Named moves, each a turn or a mirror, and the order they were made in; the first pair answered
V (before => after):
[-5  7 -2  4  4  4 -7  0 -5 17 -2  0 -1 -8] => [-5  7 -2  6  4  5 -7 -2 -5 16 -3  1  0 -8]
[  9  -3   3  10 -11  10   3 -15   8   6   0   1   7   1] => [ -3  -8  -5 -21   0   5  -3   8  -1   6   4  -9  -2  -7]
[ -4   1  -5 -14  -6  -4   0   0  -2   5   9  -6   2  -8] => [  4   3  -1   3 -12   0   4 -13   3   5   6   0   8  -3]
[  2 -11  -2 -10  -5   7   4  -5   7   3   7 -11   7  -7] => [  6 -10  -2  -3  -7   8   7 -10   8   2   7  -9   7  -5]
N (before => after):
[ 15  13   6  24   5  -9   3 -16  -2  -7 -10  14   3  15] => [  1  -9  11  15   6  11  10 -12  20 -14 -12   3   6  20]
[ 1 -3  6 -1 -3  9 -9 -3  4  6 -9  3 -9  1] => [ 2 -3  5 -1 -7  8 -9 -4  2  9 -7  2 -8 -3]
[-14  12  12  -4   3  -8  -1   6  -6 -10   7  17 -12  14] => [-20  -4  13 -13  -2   7   4   8   9  -9  10   4  -7  11]
[ -6   3   6 -17  -3  -1   1   1   1  -6   8   3 -10   7] => [ -5   2   6 -17  -6  -1   1   0  -1  -4  11   1 -10   4]
B (before => after):
[  1  -7  -7   4   1   7   5   4  -4   3   7  -5   6 -18] => [  0  -4  -6   2   1   4   4   5  -8   2   9  -5   4 -19]
[ -1  -2 -10   5  17 -12   7   6   0  -5 -13   7  10  14] => [ -4   5  -8  -1  17 -17   2   8  -8  -5  -7   8   2  11]
[ -4  -8  10  -7   3  -1   6  -5  13 -24  -7   3   6   3] => [ -7  -3  11 -16   5  -5   0  -1   5 -25  -1   5  -2   1]
Then:
Each pair is 2 to 4 moves apart.
[ 11   7  -2  -2 -17  -9   0 -10 -21  12   3   5   4  -7] => [ -8 -18   3 -21 -12  11   6   4   5   3   1 -11   4  -4]
V N N N
[ 4  5 -5  0  6 -8  5 -1 -4 -7 -3  5  1  9] => [-1 -3  3 -1 -3  6  9 -6  8 -9  1  1  3  7]
N B V N
[  5  -1  -8  -5   1  -7  -4   8  -7  11  -1  -3   4 -10] => [ -6  -9  -2  -2  11   2   0  10   8  -1 -10  -2   1   2]
V N N V
[  7   0   3   2 -18   8   3  -8   3   7   7  -3   2  -7] => [ 4 11  7 13  1 -2 -1 -6 -1 -8 -6 12 -6  6]
N V N V
[ -9 -17  17  -8  -5   6   4   6  16 -20  -7   1  -1  11] => [  7 -13  -6 -23 -14 -12  -1  16 -10   5   2  -8   7  -9]
N N B V
[ -6  13  -1 -15  20  -9  -3   6 -11 -10  -3  -1  -8  12] => [ -1  -8  -1 -19  -8  13   6  -2   5   5  10 -20   6  -1]
V N N V
[  1   8  -8  -9  11  -3  -7   5 -15   4   9   3  -1 -11] => [ -5  -6  -6 -17   7  10  -3   7  -2   5  12  -6   3 -13]
N N N
[  5  -3  -5   8   7  -2   8   1   3  -1 -10   2   8   9] => [10  2 -9  7  0 -7  5 -1 -4  6 -7  2 10  4]
N N N
